[135 145 141 103 141 120 115 135 121 122 141 141 122 117 160] = vok
[130 144  94 113 101 136 120 150  88 130 120 154 126  81 207] = Feni
[130 140 115 110 120 119 119 128 134 122 137 142 125 134 133] = gupe
[ 96 127 111 127  73  79 130 119 127  97 180 113 113 119 127] = Rez
[169 169 121 171 174 182 115 149 114 163  69 161 143 120 171] = basa
[ 84  90 112  87  57  91 144 132  88  99 171 119 114  75 168] = rezo
[132 122 133 167 135 164 142 145  83 147  92 142 138  78 181] = toz
[ 89  91 120  82  68  82 140 121 115  96 180 109 114 106 130] = bul
[130 148  89 105  96 133 116 147  91 127 125 154 124  84 207] = Gopa
[156 145 145 184 180 177 130 137 123 158  76 142 144 130 134] = muza
[111 133  83  72  66  98 117 139 101 104 163 141 114  90 190] = nani
places Rez: [127]  2 4 9 15
howmany vok: [141]  4

[109 148 109 180 109 183 180 183 180 181 148 148 148 109 176] = Gopa
[ 94 163  95  95  94 188 182 187  95 185 162 162 162 163 175] = Tagu
[201 132 198 198 199 111 115 111 198 113 132 133 132 131 147] = muza
[ 57 193  58  58 192 202 192 202  58 197 193 193 192 193 177] = basa
[201 132 198 198 199 111 115 111 156 121 178 178 177 177 118] = Feni
[114 146 114 115 114 179 176 179 115 178 145 145 145 146 173] = gupe
[124 120 125 125 124 186 185 186 125 185 120 119 191 120 186] = vok
[132 171 130 130 131 148 181 148 131 147 172 172 171 171 140] = toz
[173 114 172 172 173 146 149 146 172 147 115 115 115 114 156] = rezo
[178 188 175 174 176  98  96  98 175  98 189 190 188 187  95] = Rez
[201 132 198 198 199 111 115 111 198 113 132 133 132 131 122] = nani
places Gopa: [180]  4 7 9
tags:
[155] -> J164
[156] -> J463
[174] -> J5
[177] -> J460
[157] -> J425
[175] -> J747
join Feni 9:   J463
asked: [124 120 125 125 124 186 185 186 125 185 120 119 191 120 186]  vok
asked: [201 132 198 198 199 111 115 111 198 113 132 133 132 131 147]  muza
asked: [178 188 175 174 176  98  96  98 175  98 189 190 188 187  95]  Rez
places basa: [192]  5 7 13

[182 112 112 113 181 112 112  90  72 182 181 181 112 181 178]  muza
[140 140 140 140 140 135 103 140 153 104 105 141 140 140 140]  rezo
[ 90  90 113 113  89 100 185  90  72 182  89  89 112  90 112]  basa
tags:
[181] -> J440
[90] -> J252
[111] -> J236
[182] -> J713
[89] -> J383
[112] -> J821
join muza 11:   J440
places basa: [89]  5 11 12
places muza: [181]  5 11 12 14
asked: [ 90  90 113 113  89 100 185  90  72 182  89  89 112  90 112]  basa

[125 135 129 134 125 121 135 135 125 133 127 126 120 134 135 126 136]  Rez
[123 128 131 127 123 115 137 128 114 123 114 134 114 136 114 128 114]  basa
[125 130 129 134 134 121 135 135 115 133 126 126 120 134 133 126 132]  rezo
[130 113 128 130 130 132 126 128 133 128 122 126 127 124 129 127 126]  vok
[125 130 129 134 134 121 135 135 178 103 131 102  69 169 148 171  81]  Tagu
[169 114 154 108 107 155 126 132 107 144  98 121 179 103 174 147  77]  toz
tags:
[123] -> J397
[134] -> J392
[133] -> J348
join rezo 10:   J348
howmany basa: [114]  5
howmany Rez: [135]  4
asked: [125 135 129 134 125 121 135 135 125 133 127 126 120 134 135 126 136]  Rez
howmany toz: [179]  1

[137 116 159 115 121 137  84  74 135 134 161 125 135 127 141 135]  Tagu
[126  72 130 120 132 129  89 117 134 110 134 170 137 152 116 130]  Feni
[121 112 147 128 130 136 114 105 127 126 136 129  95 105 141 126]  vok
[111 133 132 125 162 138 171 123 122 124 135 119  96  82 151 120]  nani
[142 153 113 121 140 149 183 145 158 116 133 116 136 107 158 126]  toz
[136 113 146 121 130 113 133 120 149 151 144 148 110 113 130 137]  Rez
[175 117 119 122  96 165  96 108 175 127 138 126  96 170 141 127]  basa
[143 149 143  96 120 138 148 148 156 122 145 114  95 115 121 118]  bul
[112 137 114 128 162 125 165 144 107 121 142 126 106  98 137 130]  Gopa
places basa: [96]  5 7 13
howmany Gopa: [112]  1

[152 152 155 135 152]  toz
[140 136 139 135 135]  Tagu
[114 156 156 156 156]  Gopa
howmany toz: [135]  1
places toz: [155]  3
howmany Gopa: [156]  4
places Gopa: [156]  2 3 4 5
howmany Tagu: [138]  0

[ 87  88  83  85  85  86  84  89  90  88 188 188 188  89 188  83  82  84
  85  83  84] : Gopa
[ 70  71 178 181  67  70 178  71  71  70 168 162 167  71 165 178 178 178
 178 162 168] : muza
[169 167  66  66 172 169  84 167 166 168  66  66  66 167  67  66 175 173
 167  65 172] : nani
key -> tag
[167] -> J843
[179] -> J244
[166] -> J992
[178] -> J736
[71] -> J105
[72] -> J442
join muza 19:   J736
howmany muza: [162]  2
asked: [ 87  88  83  85  85  86  84  89  90  88 188 188 188  89 188  83  82  84
  85  83  84]  Gopa
howmany Gopa: [83]  3
howmany nani: [66]  6

[159 167 167 159 159 167] : Tagu
[160 145  81 160 160 160] : toz
[133 173 193  77 184 170] : muza
[118 118 118 185 185 118] : rezo
[182  86  62 181 176  85] : basa
howmany Tagu: [167]  3
places basa: [181]  4
places toz: [160]  1 4 5 6
places rezo: [185]  4 5
howmany toz: [160]  4
howmany Tagu: [159]  3
Table of tags by key:
[159] -> J283
[77] -> J592
[185] -> J501
[181] -> J431
join rezo 4:   J501

[154 154  67 154] : Tagu
[120  75  87 110] : Feni
[104 119  74 138] : Rez
[102 119 105 180] : gupe
[107 136  94 128] : rezo
Table of tags by key:
[179] -> J102
[138] -> J806
[107] -> J289
[128] -> J441
[127] -> J796
[180] -> J653
join rezo 4:   J441
asked: [102 119 105 180]  gupe
places Tagu: [154]  1 2 4
howmany gupe: [105]  1

[ 68  67  51 188 202] : nani
[193 199  62 195 195] : bul
[194 200  62  61 194] : toz
[191 197  63  64 195] : Gopa
[187  76 187 197  61] : Rez
[194  90 196 195  61] : muza
places Rez: [187]  1 3
key -> tag
[187] -> J200
[195] -> J197
[191] -> J851
join Gopa 1:   J851
howmany bul: [195]  2

[143 128 128 128 141 130 130 132 112 107 101 109 115 125 140 110 100 113
 165 141 134 123 134 129 112 136 115 129 130 120 136 128 140 137 109 123
 120 123 137 131 124 132 141  98 109 133 143 138 142 100  92 141 127 138
 104 119 120 122]  nani
[132 119 132 127 119 130 112 116 110 152 139 103 136 141 167 124 130 148
 186 119 144 141 139 132 133 118 142 129 130 125 135 111 128 143 127 119
 100 152 121 132 122 162 128 129 122 111 121 130 129 111 119 136 120 117
 118 119 125 119]  vok
[133 124 138  99 124 136 127 120 155 136 111 147 138 127 148 131 100 138
 100 127 113 130 141 133 124 153 120 147 116 135 134 119 126 133 126 133
 155 153 132 142 120 114 146 135 146 138 131 118 123 137 136 152 106 106
 144 121 135 135]  muza
[114 115 149 116 138 146 107 109 131 122 164 111 117 125 202 126 108 138
 164 146 119 122 138 121 137 128 128 128 125 123 134 109 142 138 114 164
 122 157 127 123 118 147 139 105 141 124 122 107 120 101 110 148 118 127
 132 118 121 124]  basa
[155 136 110 104 141 138 136 101 142 142 110 135 132 124 136 140 115 123
 120 125 129 149 140 126 108 136 140 150 128 135 134 137 129 139 132 131
 120 151 117 139 121 127 138 148 136 133 137 125 127 114 156 133 113  95
 143  94 135 120]  Tagu
places Tagu: [136]  2 7 15 26 45
places muza: [155]  9 37
Table of tags by key:
[133] -> J229
[111] -> J451
[141] -> J635
[124] -> J111
join nani 46:   J229
places basa: [122]  10 22 37 47
places vok: [119]  2 5 20 36 51 56 58
howmany basa: [164]  3
places nani: [109]  12 35 45

[106 182 133 102 102 105 102 145 182 133 106 183  97] -> Gopa
[177  98  98 195 154 154 154 167  96 175 195  98  98] -> Feni
[155 111 153 172 172 111 111 111 111 153 111 112 111] -> nani
places Gopa: [106]  1 11
places nani: [153]  3 10
places Feni: [98]  2 3 12 13
howmany nani: [111]  7
key -> tag
[183] -> J876
[166] -> J659
[145] -> J974
[167] -> J468
[146] -> J234
[182] -> J716
join Gopa 8:   J974
asked: [155 111 153 172 172 111 111 111 111 153 111 112 111]  nani
howmany Feni: [96]  1

[121 122 120 122 123 134 126 144 125 155 127 135 128 154  92 126 114 128
 121 135 128 114 132 155 149 132 125 121 123 114 126 130 137 103 118 143
 100 124 125 106 125 118 140 123 111 131 130 116 119 133 133 132 121 126
 130 120 124 127 130 106 151 121] -> bul
[115 121 120 136 124 136 125 144 124 155 127 135 128 153  96 128 117 129
 121 137 130 117 125 152 148 132 121 122 125 119 121 134 137 102 120 144
 100 126 124 109 125 120 137 123 119 129 131 119 119 131 132 135 121 126
 139 117 124 123 130 104 152 121] -> Rez
[115 114 122 162 128 122 115 148 119 139 110 100 106 101 119 134 115 121
 108  89 125 156 128  87 131 143 120 131 132 133 110 147 170 108  95 143
 144 102 132 111 140 129 126 127 139 124 126 134  80 143 127 120 136 163
 170 118 109 111 161 123 123 139] -> Feni
[119 129 121 117 145 130 106 152 131 112 133 129 150 128 124 127 114 142
 119 145 122 147 112 111 150 124 144 126 157 133 146 130  83 129 145 121
 125 110 133 149 162 109 145  96 125 137 113 106  94 103  86 141 147 115
 114 121 163 145 124 121 166 135] -> toz
[121 121 120 116 123 135 126 143 126 152 129 135 129 153  97 130 116 131
 120 136 128 114 129 154 147 132 121 121 124 117 123 131 138 102 121 143
 101 125 123 107 125 119 136 124 116 132 132 118 123 136 133 130 119 125
 142 118 123 124 133 102 149 124] -> nani
[125 100 122 155 145  97  92 161 154 106 140 100 137 148 137 167 110 127
 119 130 149 124 108  92 152 104 138 156 146 178 127 144 133 122 139 150
 127 140 154 148 135 108 116 114 137 109 130 137  85  93 104 148 149 132
 159 132 129 138 151 136 153 141] -> muza
[119 157 121 117 145 130 106 152 131 111 133 157 150 111 124 127 114 142
 119 145 157 147 112 111 150 111 144 126 157 133 146 130  83 129  92 121
 125 135 119 143 161 124 119 109 123 111 123 133 101 106 129 134 129 157
 125  92 123 140 128 133 117 160] -> rezo
[114 128 114 132 137 129 104 154 140 117 130 121 143 122 128 127 114 144
 121 142 122 144 113 112 151 115 153 125 114 129 151 131  91 133 143 124
 133 131 119 137 152 120 118 108 125 116 123 134 104 105 133 136 128 151
 122  99 126 140 131 138 115 156] -> gupe
[120 152 112  82 123 147 140 144 143 179 123 106 123 155 113 160 103 145
 120 126 117 165 142 103 102 136 126 139 152 106 131 144 147 158 126 177
 109 113 179 103  59 132  67 181 125 101  83  63 173 124 127 160 149 110
 123 176 126 137 147 119 150 161] -> vok
key -> tag
[127] -> J488
[133] -> J517
[123] -> J331
[101] -> J778
[126] -> J691
[102] -> J142
[103] -> J461
[106] -> J33
join nani 60:   J142
places muza: [148]  14 40 52
asked: [121 122 120 122 123 134 126 144 125 155 127 135 128 154  92 126 114 128
 121 135 128 114 132 155 149 132 125 121 123 114 126 130 137 103 118 143
 100 124 125 106 125 118 140 123 111 131 130 116 119 133 133 132 121 126
 130 120 124 127 130 106 151 121]  bul
howmany rezo: [146]  1
places gupe: [114]  1 3 17 29
places rezo: [111]  10 14 24 26 46

[132 135 162 127 123 118  90 118 143 115 126 140 132 106]  Feni
[100 127 121 121 148 108 101 101 180 128 128 128 121  94]  basa
[180 128 128 180 148 108 145 129 180 131 180 137 121 129]  vok
key -> tag
[180] -> J729
[117] -> J444
[140] -> J733
[133] -> J7
[118] -> J349
[132] -> J920
join Feni 1:   J920
places basa: [128]  10 11 12
howmany basa: [101]  2
howmany vok: [180]  4
asked: [180 128 128 180 148 108 145 129 180 131 180 137 121 129]  vok
places vok: [129]  8 14

[182 189  66  71 191] : Feni
[188  86 191 192  65] : Gopa
[198 198 157 198 157] : gupe
[ 66 194 190  66 190] : nani
[197 194  66  67 191] : Tagu
howmany nani: [66]  2
howmany gupe: [198]  3
key -> tag
[194] -> J151
[67] -> J944
[71] -> J562
join Tagu 4:   J944
places nani: [66]  1 4

[140 133 133 149 143  95]  basa
[144 168 111 142 123 148]  vok
[119 108 113 134 122 106]  Rez
[123 116 137 131 114 134]  muza
[136 135 144 129 141 137]  bul
[112 102 112 109 117 109]  Gopa
[132 134  76 119 122 139]  gupe
[150  99 145 141 135  96]  Tagu
[ 99 176 133 117 156 102]  toz
[118 137 128 130 116 131]  nani
[114 136 114 136 148 136]  Feni
howmany Gopa: [112]  2
tags:
[136] -> J291
[149] -> J367
[141] -> J766
[129] -> J474
[134] -> J3
join Feni 4:   J291
places basa: [149]  4
howmany Feni: [136]  3

[157  78 133  82 116]  Tagu
[156  78  90 133 133]  nani
[157  71 157 132 157]  muza
Table of tags by key:
[133] -> J427
[157] -> J837
[116] -> J905
[115] -> J709
[156] -> J955
join Tagu 5:   J905
howmany nani: [133]  2
places muza: [157]  1 3 5
howmany Tagu: [116]  1

[157 144 180 160] = Feni
[164 104 127 182] = Rez
[116 148  62  62] = nani
[157  65 180  61] = Gopa
[132 132  66 144] = gupe
Table of tags by key:
[180] -> J998
[62] -> J846
[144] -> J667
[61] -> J863
[182] -> J123
join Gopa 4:   J863
howmany nani: [62]  2
howmany gupe: [66]  1

[118 115 160 113 130 123 134 158 104 110 131 109 127 125 154 154 140]  bul
[141 132 132 133 133 132  96 118 139  88 120 141 114 123 126 188 114]  gupe
[126 113 152  90 122 134 120 113 127 120 104 120 115 131 113 120 120]  rezo
[127 130 131 119 123 136 114 123 144 142 118 144 111 136 105 126 128]  Rez
[133 153 135 150 125 126 124 135 138 128 118 120 121 131  92 123 108]  vok
[127 127 121 116 122 140 104 115 144 124 123 149 106 128 116 149 144]  muza
[131 128 149 126 129 128 132 114 114 118 132 118 149 121 134 143 128]  Feni
places rezo: [126]  1
places rezo: [113]  2 8 15
places Feni: [149]  3 13
Table of tags by key:
[119] -> J305
[118] -> J270
[114] -> J538
[117] -> J168
[122] -> J545
[133] -> J75
[132] -> J732
[123] -> J194
join gupe 8:   J270
places gupe: [132]  2 3 6
asked: [127 130 131 119 123 136 114 123 144 142 118 144 111 136 105 126 128]  Rez
places muza: [149]  12 16

[156  83  95  92 159  93 121 143  99 142 161  87 163 158 143 165 100  85
 132] -> Gopa
[180 159  51 159 137 132 128 178 156 161  82 126  99 104  86  98  75 146
 109] -> vok
[180 159  51 159 137 132 128 178 156 161  82 126  99 104  86 104  75 146
 109] -> Feni
Table of tags by key:
[109] -> J97
[144] -> J949
[131] -> J211
[143] -> J40
[100] -> J235
[99] -> J248
[132] -> J118
join Gopa 19:   J118
asked: [156  83  95  92 159  93 121 143  99 142 161  87 163 158 143 165 100  85
 132]  Gopa

[140 162 161 134 112 131 121 127 126 123 137  92 131 132 131 145 114 126
 124 131 122 104] -> bul
[134 162 162 134 112 131 122 125 124 123 137  93 131 131 131 145 114 125
 122 132 134 104] -> vok
[115 194 123 115 116 126 125 124 125 117 146  62 136 123 129 160 106 123
 116 135 115  83] -> nani
[125 137 142 161 128 145 112 125 156 124 127 140 126 117 106 117 154 134
 122 120 115 123] -> gupe
[151 194 188 143  98 134 114 124 125 117 146  62 136 135 129 160 106 123
 116 135 115  83] -> rezo
places vok: [134]  1 4 21
places nani: [115]  1 4 21
places nani: [125]  7 9
Table of tags by key:
[188] -> J471
[189] -> J80
[144] -> J206
[162] -> J396
[115] -> J92
[161] -> J919
[123] -> J389
[143] -> J324
join rezo 3:   J471
howmany nani: [116]  2
asked: [125 137 142 161 128 145 112 125 156 124 127 140 126 117 106 117 154 134
 122 120 115 123]  gupe

[126 207 131 132 135 131] -> Feni
[133 133 128 133 130 133] -> basa
[151 134 134 124 134 151] -> toz
[136 145 132 127 130 126] -> bul
[132 131 136 132 131 130] -> vok
[126 207 127 132 135 131] -> Rez
[127 135 130 129 132 126] -> nani
[127 135 130 131 132 126] -> gupe
[127 135 130 129 132 131] -> Gopa
howmany vok: [136]  1
places toz: [134]  2 3 5
places basa: [133]  1 2 4 6

[147 111 157 165 156 114 107 154] -> Tagu
[137 111 157 165 112 114 111 154] -> rezo
[147 111 147 165 112 114 113 147] -> vok
[147 157 157 165 157 165 133 157] -> basa
places vok: [147]  1 3 8
places vok: [111]  2
places basa: [157]  2 3 5 8
places vok: [112]  5

[165 171 126 103 166  87  94  57  91 112 160 129 103 109 105 178 115 114
 124  80 186 136 175  69 132 149 125  76 106 112 188 159  79 167 133 103
 148  72  80 133  95 119 145] -> toz
[141 141 140 138 141 137 135 136 136 137 141 138 136 139 138 142 138 139
 138 136 141 140 142 136 139 140 139 137 139 138 142 140 137 142 140 138
 141 136 137 139 138 137 139] -> vok
[105  91 189 160 105 174  75 188  82  75 147 104  82 182 160 126 104 146
  75 138  84 140 133 152 133  97 154 167 175 118  98  91 181 140 147 176
 183 160 174 111 167  97  90] -> bul
[154 153 154 117 155 107  67  83  68  87 169 100  80 133 119 177 102 177
  98  83 165 141 178  78 134 134 136  92 127 106 174 141 102 172 142 107
 173  86 100 125 112 103 126] -> rezo
[117 108 170 151 117 159  96 167 100  97 145 116 101 165 151 131 115 142
  97 136 105 139 136 145 134 112 147 154 160 124 114 108 163 140 143 137
 167 149 159 120 155 111 107] -> Feni
[103 107  84 131 102 139 205 162 203 184  77 144 189 108 129  73 160 129
 171 173  95 109  70 176 119 127 111 157 117 153  82 121 143  74 107 147
  64 166 146 134 135 161 137] -> Gopa
howmany vok: [138]  8
places rezo: [177]  16 18

[167  85 178  68 165 105 118 143 103 105 118 118 146 129 120  87 151 150
 126  81 138 163 188  87  94 105  75 118 110 138 156 153 139 129 147 110] : Rez
[ 99 138 127 152  66 116 137 135 122 122 161 173 156  98 137 159 133 115
 105 137 109 122 101 180 117  98 143  90 193 129 166 114 104 181 186 163] : nani
[ 97 136 128 153  67 118 136 134 117 121 161 173 156  98 136 155 132 114
 106 136 106 121 111 182 117  97 143  91 194 126 161 113 105 181 186 163] : toz
places Rez: [110]  29 36
places Rez: [118]  7 11 12 28
Table of tags by key:
[92] -> J353
[91] -> J266
[118] -> J445
[117] -> J911
[94] -> J57
join toz 25:   J911

[185 128 127 128 128 128 129 128 185 184 185 185 143 184 184 176 185 143
 129 184] -> Rez
[128 128 129 183 128 129 166 166 165 185 185 129 129 166 183 166 185 129
 129 128] -> nani
[178 127 184 129 128 127 128 128 184 185 185 185 128 185 129 129 144 127
 128 129] -> Tagu
[184 128 128 128 128 127 128 129 184 185 184 185 135 185 183 166 185 127
 128 128] -> Feni
tags:
[128] -> J825
[185] -> J323
[129] -> J802
[177] -> J59
[178] -> J267
join nani 1:   J825
asked: [184 128 128 128 128 127 128 129 184 185 184 185 135 185 183 166 185 127
 128 128]  Feni
places nani: [165]  9
places nani: [166]  7 8 14 16
places Rez: [184]  10 14 15 20

[129 129 128 128 128 127 128 133 128 128 178 105 195 131] -> vok
[179 129 128 129 179 129 128 133 129 132 178 105 139 178] -> bul
[129 129 130 128 128 127 128 128 129 128 128 128 128 128] -> nani
howmany nani: [128]  9
Table of tags by key:
[179] -> J697
[131] -> J768
[128] -> J973
[105] -> J108
[178] -> J337
[127] -> J376
join bul 14:   J337
places bul: [178]  11 14
asked: [129 129 130 128 128 127 128 128 129 128 128 128 128 128]  nani
places bul: [129]  2 4 6 9
places vok: [131]  14
places nani: [128]  4 5 7 8 10 11 12 13 14

[129 176 113 153] = Feni
[162 206 107 163] = gupe
[ 84 129 167  91] = basa
[191 190 190 160] = muza
[ 91 132 162  94] = Rez
Table of tags by key:
[163] -> J195
[153] -> J921
[164] -> J296
[94] -> J207
[154] -> J872
[95] -> J887
join gupe 4:   J195
howmany muza: [190]  2

[108 144 143 136 146 129 134 135 151 137 130 142 128  90 152  86 134 116
 154 123 138 131 138  86 129] -> bul
[133 118 116 128 112 111 125 130 109 118 116 125 158 147 106 150 131  50
 105 150 125 113 121 154 107] -> toz
[ 99 147 149 120 121 151 140 122 124 149 146 118 129  84 125  82 121 120
 151 122 126 150 148  89 154] -> basa
Table of tags by key:
[147] -> J81
[142] -> J93
[144] -> J116
join bul 2:   J116
asked: [ 99 147 149 120 121 151 140 122 124 149 146 118 129  84 125  82 121 120
 151 122 126 150 148  89 154]  basa

[116  95 166 189] = toz
[ 94 114 158 124] = Rez
[112 156 105 130] = Gopa
[122 166 112 105] = basa
[116  95 105 189] = Tagu
[115 159 159 111] = muza
[116 116 116 110] = vok
[ 93 123 123 123] = bul
[102 129 112 150] = Feni
tags:
[158] -> J730
[110] -> J524
[124] -> J256
join Rez 4:   J256
places bul: [123]  2 3 4
howmany vok: [116]  3
places Rez: [114]  2
howmany muza: [115]  1
asked: [115 159 159 111]  muza

